Here are some numbered points:
tensor([25, 29, 8, 28, 15, 28, 14, 9, 22, 24, 23, 19]) 0
tensor([13, 43, 38, 15, 31, 23, 37, 14, 25, 27, 18, 21]) 1
tensor([13, 43, 24, 24, 42, 27, 30, 26, 29, 17, 19, 33]) 2
tensor([15, 40, 55, 15, 20, 24, 31, 31, 16, 45, 31, 14]) 3
tensor([31, 30, 22, 20, 26, 32, 16, 30, 30, 22, 32, 21]) 4
tensor([25, 32, 37, 25, 21, 13, 26, 43, 28, 34, 18, 40]) 5
tensor([20, 15, 22, 24, 23, 9, 29, 4, 21, 16, 20, 26]) 6
tensor([22, 27, 12, 35, 14, 31, 20, 15, 17, 14, 26, 27]) 7
tensor([17, 15, 16, 19, 29, 33, 15, 28, 21, 22, 21, 22]) 8
tensor([18, 21, 27, 19, 21, 14, 31, 26, 27, 18, 17, 29]) 9
tensor([12, 44, 45, 24, 14, 14, 24, 19, 14, 35, 28, 14]) 10
tensor([28, 35, 13, 21, 20, 27, 11, 15, 23, 27, 22, 28]) 11
tensor([14, 39, 55, 17, 23, 20, 0, 24, 11, 45, 36, 17]) 12
tensor([25, 19, 32, 27, 42, 19, 37, 13, 27, 22, 17, 22]) 13
tensor([21, 24, 24, 21, 16, 16, 15, 21, 20, 25, 18, 11]) 14
tensor([25, 7, 12, 27, 18, 19, 17, 21, 24, 24, 22, 22]) 15
tensor([21, 47, 27, 31, 34, 9, 24, 48, 23, 0, 23, 42]) 16
tensor([16, 33, 34, 19, 19, 22, 20, 26, 19, 22, 20, 14]) 17
tensor([21, 32, 32, 21, 15, 0, 10, 34, 18, 32, 21, 17]) 18
tensor([18, 15, 18, 23, 24, 14, 24, 12, 23, 21, 19, 23]) 19
tensor([27, 23, 16, 19, 19, 18, 22, 15, 19, 14, 20, 21]) 20
tensor([27, 17, 15, 21, 34, 25, 26, 29, 29, 21, 21, 17]) 21
tensor([23, 0, 36, 0, 30, 13, 30, 23, 24, 22, 21, 25]) 22
tensor([29, 8, 0, 26, 23, 12, 28, 20, 24, 20, 16, 17]) 23
tensor([22, 23, 23, 21, 21, 38, 11, 23, 19, 11, 27, 16]) 24
tensor([13, 36, 22, 23, 44, 33, 37, 33, 30, 0, 25, 49]) 25
tensor([18, 11, 24, 15, 34, 35, 21, 28, 26, 21, 29, 27]) 26
tensor([28, 42, 43, 18, 20, 21, 23, 35, 29, 50, 24, 21]) 27
tensor([19, 15, 24, 31, 15, 19, 30, 18, 25, 24, 21, 31]) 28
tensor([34, 13, 35, 20, 16, 5, 31, 13, 16, 37, 24, 24]) 29
tensor([23, 29, 22, 21, 11, 13, 15, 23, 27, 25, 17, 22]) 30
tensor([26, 26, 22, 30, 14, 23, 19, 0, 25, 19, 19, 19]) 31
tensor([16, 27, 25, 18, 18, 12, 16, 24, 17, 28, 16, 10]) 32
tensor([19, 23, 18, 25, 25, 21, 27, 18, 29, 16, 24, 16]) 33
tensor([21, 16, 17, 24, 24, 21, 19, 19, 22, 9, 23, 18]) 34
tensor([24, 15, 20, 20, 19, 20, 28, 13, 20, 23, 24, 24]) 35
tensor([29, 21, 28, 25, 25, 30, 27, 14, 25, 21, 26, 17]) 36
tensor([36, 37, 28, 26, 22, 34, 23, 17, 21, 20, 26, 20]) 37
tensor([22, 31, 16, 30, 18, 11, 21, 31, 19, 34, 17, 13]) 38
tensor([20, 13, 21, 27, 32, 14, 50, 14, 32, 23, 23, 16]) 39
tensor([20, 14, 18, 16, 35, 42, 9, 28, 25, 23, 28, 18]) 40
tensor([20, 5, 11, 21, 15, 26, 16, 30, 19, 24, 14, 21]) 41
tensor([20, 17, 19, 23, 22, 28, 42, 16, 26, 15, 25, 17]) 42
tensor([26, 0, 45, 16, 23, 19, 16, 42, 0, 45, 23, 34]) 43
tensor([26, 26, 21, 14, 13, 15, 15, 29, 24, 22, 17, 27]) 44
Which two points above are nearest to each new point? Their numbers follow each, nearest first.
tensor([13, 32, 31, 26, 43, 28, 48, 26, 30, 23, 21, 38]) -> 2 25
tensor([20, 9, 29, 27, 32, 37, 25, 28, 28, 22, 30, 18]) -> 26 8
tensor([21, 13, 15, 23, 18, 36, 14, 18, 19, 15, 0, 15]) -> 41 8
tensor([31, 26, 20, 24, 16, 24, 21, 16, 28, 23, 15, 11]) -> 14 20
tensor([19, 16, 12, 22, 29, 26, 13, 25, 23, 0, 25, 8]) -> 34 24
tensor([24, 6, 23, 19, 36, 40, 13, 31, 25, 19, 31, 0]) -> 40 8
tensor([22, 25, 16, 32, 12, 34, 20, 19, 19, 20, 25, 30]) -> 7 0
tensor([19, 12, 26, 0, 16, 25, 36, 16, 13, 28, 31, 26]) -> 35 22
tensor([25, 15, 36, 18, 15, 20, 22, 29, 13, 45, 28, 19]) -> 29 14
tensor([21, 17, 30, 23, 11, 23, 26, 18, 15, 30, 25, 18]) -> 35 14
tensor([0, 28, 19, 17, 18, 13, 24, 19, 19, 31, 20, 24]) -> 32 19
tensor([20, 41, 21, 20, 23, 10, 18, 24, 29, 23, 15, 18]) -> 30 32
tensor([20, 30, 21, 41, 17, 26, 18, 18, 18, 16, 30, 42]) -> 7 28
tensor([22, 37, 40, 12, 22, 17, 27, 28, 29, 37, 19, 18]) -> 27 17
tensor([23, 22, 0, 13, 25, 16, 32, 21, 20, 25, 15, 16]) -> 23 20
tensor([29, 49, 33, 32, 16, 41, 7, 0, 13, 17, 36, 25]) -> 37 11
tensor([13, 39, 29, 28, 38, 26, 30, 33, 31, 25, 19, 31]) -> 2 1
tensor([16, 41, 32, 21, 22, 10, 27, 34, 28, 33, 0, 40]) -> 5 9
tensor([28, 5, 21, 0, 28, 33, 16, 27, 28, 20, 31, 30]) -> 26 40
tensor([21, 7, 22, 21, 19, 35, 0, 26, 16, 21, 0, 20]) -> 41 8
tensor([24, 12, 19, 23, 17, 19, 28, 11, 21, 24, 25, 30]) -> 35 28
tensor([26, 34, 19, 24, 39, 8, 31, 44, 29, 29, 26, 53]) -> 5 16
tensor([20, 6, 13, 17, 23, 17, 18, 25, 16, 0, 16, 12]) -> 34 20
tensor([21, 0, 22, 34, 18, 31, 22, 12, 22, 25, 22, 16]) -> 15 35
tensor([30, 23, 14, 20, 19, 22, 14, 9, 0, 16, 20, 20]) -> 20 0
tensor([31, 31, 32, 24, 34, 23, 30, 33, 35, 31, 19, 32]) -> 5 4
tensor([27, 14, 11, 19, 27, 31, 15, 31, 24, 22, 24, 30]) -> 8 26
tensor([14, 29, 28, 19, 41, 28, 40, 23, 31, 19, 26, 36]) -> 2 25
tensor([28, 13, 27, 22, 17, 17, 10, 36, 14, 33, 19, 27]) -> 44 41
tensor([25, 33, 37, 24, 21, 11, 26, 38, 26, 34, 19, 41]) -> 5 9
tensor([19, 8, 18, 19, 14, 22, 18, 22, 15, 22, 24, 0]) -> 14 41
tensor([15, 18, 20, 27, 28, 27, 28, 21, 25, 16, 20, 23]) -> 33 34
tensor([16, 0, 30, 17, 25, 17, 43, 21, 26, 29, 23, 15]) -> 39 22
tensor([27, 14, 28, 24, 35, 30, 21, 35, 23, 20, 32, 37]) -> 26 8
tensor([21, 16, 18, 39, 19, 25, 8, 28, 28, 36, 26, 19]) -> 15 38
tensor([11, 48, 32, 26, 35, 19, 23, 32, 32, 29, 19, 28]) -> 2 1
tensor([18, 25, 39, 19, 37, 22, 44, 12, 29, 15, 16, 14]) -> 13 1
tensor([20, 20, 14, 15, 25, 28, 13, 22, 23, 24, 28, 19]) -> 8 40
tensor([29, 10, 35, 18, 18, 13, 19, 28, 10, 37, 25, 25]) -> 29 43
tensor([13, 35, 35, 19, 19, 11, 29, 26, 21, 31, 20, 21]) -> 17 10
tensor([14, 26, 27, 25, 42, 27, 41, 28, 31, 19, 25, 36]) -> 2 25
tensor([16, 23, 18, 20, 34, 33, 25, 31, 27, 9, 27, 34]) -> 26 8
tensor([22, 19, 26, 29, 21, 35, 13, 21, 16, 19, 29, 14]) -> 24 36
tensor([16, 23, 8, 11, 25, 18, 19, 22, 20, 16, 19, 28]) -> 20 34
tensor([24, 38, 38, 22, 22, 14, 24, 30, 22, 29, 25, 23]) -> 17 10
tensor([11, 48, 26, 22, 35, 20, 24, 35, 30, 27, 20, 27]) -> 2 1
tensor([25, 11, 31, 26, 28, 25, 31, 12, 26, 18, 25, 18]) -> 36 35
tensor([15, 29, 13, 23, 29, 27, 21, 25, 26, 16, 19, 20]) -> 33 8
tensor([37, 20, 15, 30, 21, 30, 12, 26, 24, 27, 28, 23]) -> 4 15
tensor([23, 29, 17, 25, 12, 36, 19, 18, 20, 20, 24, 28]) -> 7 11
tensor([16, 20, 17, 15, 33, 34, 25, 30, 25, 11, 27, 38]) -> 26 8
tensor([18, 38, 35, 19, 17, 21, 17, 26, 21, 30, 24, 8]) -> 17 32
tensor([32, 14, 30, 17, 16, 19, 17, 29, 15, 46, 22, 22]) -> 29 14
tensor([21, 0, 32, 29, 32, 12, 0, 36, 26, 28, 19, 31]) -> 15 8
tensor([41, 16, 18, 19, 17, 21, 25, 34, 19, 27, 20, 28]) -> 44 15
tensor([26, 17, 23, 27, 32, 21, 52, 16, 37, 27, 22, 26]) -> 39 13
tensor([23, 14, 17, 22, 29, 29, 24, 19, 23, 8, 25, 15]) -> 34 33
